In the data rows, the value 128 means zero.
Every row has a hidden score. How much higher is the second row's score than the first row's in each pair? 20 means about the same, 40 much higher and 0 much lower. The score is a weighted sum of the row's numbers plus the product of two more (or one squared), each taken from its middle value.
[110 156 142 193 144 162 114 161 128 134]
[122  83 177 114  85 147 152 117  82 128] ~ 22
[114 157 147 137 148 118 106 177 116 173]
[ 89 138 112 104 113  74  95 130  94 113] ~ 19
[130 110 138 137 136 124 132 134 126 171]
[118 150 165 137 180 150 105 114 144 126] ~ 25
[ 82 136 109 132 123  45 126 139 115  84]
[ 51 137 161  86 130 109  45  99  91  76] ~ 22
[ 45 121 161 106 151  87  22 113  71 112]
[130 110  81 114  87 120 127  98 137 100] ~ 32
[159 115 165  75 112 162 121 166  99 220]
[155 125  99 108 114 126 169 117 135  96] ~ 30
[145 149 162 112 138 143 123 192 124 192]
[152  81 110 120 119 122 144 111 105 124] ~ 26
[104 141 119 122 125  94 131 156 120 126]
[132 149 191 155 202 173 137 103 187 139] ~ 30
[111 168 160 145 169 143 105 129 144 120]
[183 141 171 169 150 212 168 176 181 196] ~ 22
[136 101  80 113  90 110 140  98 123 101]
[152 127  90 114 107 117 172 105 144  94] ~ 20
[112 143 137 207 154 157 116 144 156 139]
[146 120  80 113  97 142 151  90 137 100] ~ 21
[126 128  68 107  85 138 126  83 154  89]
[143 135 189 149 208 166 143 106 184 138] ~ 17
[113  71 112 131 109 101 145  84 112  78]
[155 116 120 149 121 148 156 123 148 140] ~ 21
[109 165 157 138 168 122 114 131 137 112]
[129 109  61 112  73 129 127  77 125  95] ~ 26
[151 131  64 122  86 171 144  62 151 101]
[148 125  94 144 100 169 147 117 145 126] ~ 15
[ 41  99 117 125 102  66  92 113  72  77]
[124 151 137 210 167 157 122 135 152 140] ~ 33
[156  91 122 131 117 128 163 113 110 130]
[106 158 202 116 206 145  93 123 125 147] ~ 16
[134 185 153 105 156 128 109 221 120 212]
[ 67 145 102 122 123  56  90 160  63 101] ~ 20
[141 118  76 108  95 141 147  81 139  82]
[134 101 104 100 101 112 140 117 126  95] ~ 13
[114 119 175 153 217 111  87 113 128 160]
[105 144 116 162 144  99  96 132 107 121] ~ 29
[156  81 145 115 100 149 156 124 124 150]
[ 91 115 137 115 153 111  82  87 119  91] ~ 19
[162 104 108 133  98 148 175 104 133 111]
[137 133 144 130 125 152 104 161 113 173] ~ 16
[142 115 101 139  90 135 175 107 135 120]
[ 99 167 169 119 169 119  95 153 113 128] ~ 13
[102 180 164 128 183 128  99 154 121 143]
[ 89 157 150 127 146 118  83 133 108 116] ~ 22
[155  93 122 123 127 126 122 113 106 133]
[139 144 135 169 165  93 170 148 168 139] ~ 10
[113 123 134 194 145 169 119 132 142 150]
[141 150 159 177 142 177 130 170 154 189] ~ 19
[ 96 183 122 218 179 124 112 162 164 143]
[ 78 160 148 117 143 124  69 141 105 114] ~ 11
[107 122 183 115 203 121  95  91 127 142]
[121 133 134  92 118 112  86 170  96 190] ~ 18
[156 109 101 126  96 137 152  96 134 113]
[ 93  84 145 163 108 120 140 106 106  95] ~ 20
[122 129 187 139 196 143 123  91 154 130]
[ 86  80 120  84  82  89  92 106  47 104] ~ 14
[146 107 101 114 107 129 146 108 133 103]
[166 130 103 125 118 159 165 104 151 121] ~ 24
[154 153  58 119  83 140 181  91 167  61]
[133  94 155 141 121 133 145 131 124 147] ~ 9
[158 127  84 122 103 165 155  95 157 107]
[129 116 131 115 122 110 100 140  97 162] ~ 11
[ 70 162 110 117 137   0 104 163  96  87]
[107 131 132 188 143 153 112 142 136 141] ~ 33
[134 137 139 140 134 144 133 159 116 170]
[169 136 171 127 139 163 163 190 153 213] ~ 13
[ 94 189 111 185 163  89 108 180 128 114]
[136 140  64 114  81 130 159  82 161  76] ~ 20
[166 100 121 125 115 142 171 101 117 125]
[152 110  98 107 103 113 144  93 125  82] ~ 21
[132 131 131 111 121 114 113 153 119 156]
[129 134 156 148 138 126 119 168 134 166] ~ 20
[108  88 125  94  95 134  90 107  84 122]
[142  97 145  61  82 106 132 136  80 148] ~ 13
[ 87 115 114 126 120  59 112 126 108  88]
[ 98  83 126 119  98  83 128 107  90 100] ~ 23
[144 127  84 121  99 137 158 112 141 105]
[114 169 122 193 180  85 147 168 174 141] ~ 13
[151 130  96 130 107 141 166 126 161 103]
[ 55 132 157  88 130 108  53 109  90  84] ~ 10
[150 140  83 119  90 129 168 109 156  82]
[108 129 191 117 201 150  97  83 152 140] ~ 15
[150 107  97 118  95 131 149  94 122 119]
[137  76 107 122 114 122 116  99 109 135] ~ 17
[173 132 146 153 131 164 194 151 155 154]
[ 57 138 136  87 133  68  34 117  58  96] ~ 13
[151 145  86 124  90 147 183 102 170  96]
[157 135 108 134 115 143 157 118 154 120] ~ 19
[154 116 132 130 117 134 158 133 149 137]
[ 72 134 119 104 108  72  86 140  64 114] ~ 16
[135 133 193 143 204 159 123  81 174 134]
[ 98 126 138 130 144 137  78 115 124 121] ~ 13
[ 94 133 150 131 156 130  79 114 108 108]
[138 118 151 104 118 130 101 161 100 176] ~ 18
[131 126 153 174 137 128 165 137 155 139]
[147 110 103 102 111 123 142 108 130 108] ~ 22
[146  89 109 119 113 116 121  95 124 132]
[128 117 130 102 127  99 104 148  96 159] ~ 15
[141  90 131 129 107 121 146 135 125 137]
[159 117 108 134 110 159 167 107 150 127] ~ 28
[115 167 169 157 185 161 118 136 148 146]
[113 132 127 160 131 152 112 115 124 130] ~ 24
[154 153 142 103 149 100 124 186 132 179]
[138 153 146 201 162 180 138 153 171 170] ~ 29
[161 131 110 127 106 146 175 115 149 125]
[160 157 159 118 139 133 130 187 135 198] ~ 13
[ 92 122 128 119 151 114  82  90 107  93]
[ 79 158 140 114 154 101  62 143  80 117] ~ 18
[118 163 141 202 162 169 120 164 163 161]
[ 95 114 181 113 199 136  90  78 143 115] ~ 13
[ 73 111 126 107 134 121  49 111  99 100]
[179 169 108 151 126 182 188 129 178 127] ~ 39
[104 133 136 131 163 116  91 104 122 114]
[154  85 122 120 116 121 149 116 115 124] ~ 21
[155  97 122  83  95 106 137 156 113 151]
[151 106 106 124 110 148 156 112 127 128] ~ 29
[182 102 155 138 135 127 170 136 115 146]
[129 142 138 197 167 177 121 150 174 157] ~ 23
[150 102  97  96  99 100 135 100 112  80]
[122 158 159 154 180 155 115 130 159 122] ~ 17
[152 141 155 168 147 174 147 171 154 170]
[146 106 113 120 118 123 138 110 118 115] ~ 20
[116 155 153 155 176 143 115 115 156 120]
[164  89 114 116 111 137 150  91 116 119] ~ 23
[165 136 169 135 124 148 168 169 138 183]
[129  96  92 115  91 114 123  92 133 100] ~ 27
[120 172 132 146 153 124  94 189 140 169]
[109 150 190 118 177 134 106 142 126 128] ~ 14
[185 151 145 119 144 137 158 185 160 191]
[118 130 135 182 138 149 119 131 131 143] ~ 27
[137  95  77 105  89 117 131  93 122 105]
[154 145 128 148 136 136 165 155 175 127] ~ 18
[ 73 153 188 120 156 144  72 128 115 107]
[ 76 189 125 173 157  78  84 193 107 137] ~ 25
[145 105 133 136 119 136 148 138 138 139]
[ 68 168 130 199 160 141  68 144 119 140] ~ 23
[128 124 142 136 120 122 133 154 124 150]
[ 82 159 151 132 148 126  66 128 121 120] ~ 22
[137 107  79 102  88 123 154  91 142  88]
[149 114  83 123  83 143 171  86 134 104] ~ 25
[146 139  85 136 101 167 158  89 153 124]
[160 138 161 141 147 172 137 167 145 185] ~ 13
[152  76 144  52  71 118 136 133  96 149]
[164 117 121 116 132 138 155 123 130 122] ~ 32
[142 137  79 117  98 133 148 108 166  96]
[ 85 204 102 152 167  42 110 201 119 114] ~ 17
[167 100 112 137 101 161 168  95 128 129]
[ 91 155 160 111 162 102  95 151 103 115] ~ 7
[165 130 129 165 130 177 158 150 154 166]
[ 85 156 161 114 159 111  85 141 101 110] ~ 10
[136 103  95 135 124  51 176 116 141  88]
[161 134  99 128 112 143 167 120 147 110] ~ 32
[149  75 132 112 119  68 137 134  97 105]
[110 123 147 162 133 110 124 151 130 130] ~ 21
[ 95 138 139 135 162 126  86 117 129 112]
[145 116  90 112 110 128 145  99 133 108] ~ 26
[155  84 145 140 124 118 152 129 108 142]
[ 74 168 197 112 157 150  91 142 124 115] ~ 19
[177 107 147  95 125 128 157 167 132 182]
[145 123 105 125 107 138 152 106 151 108] ~ 31
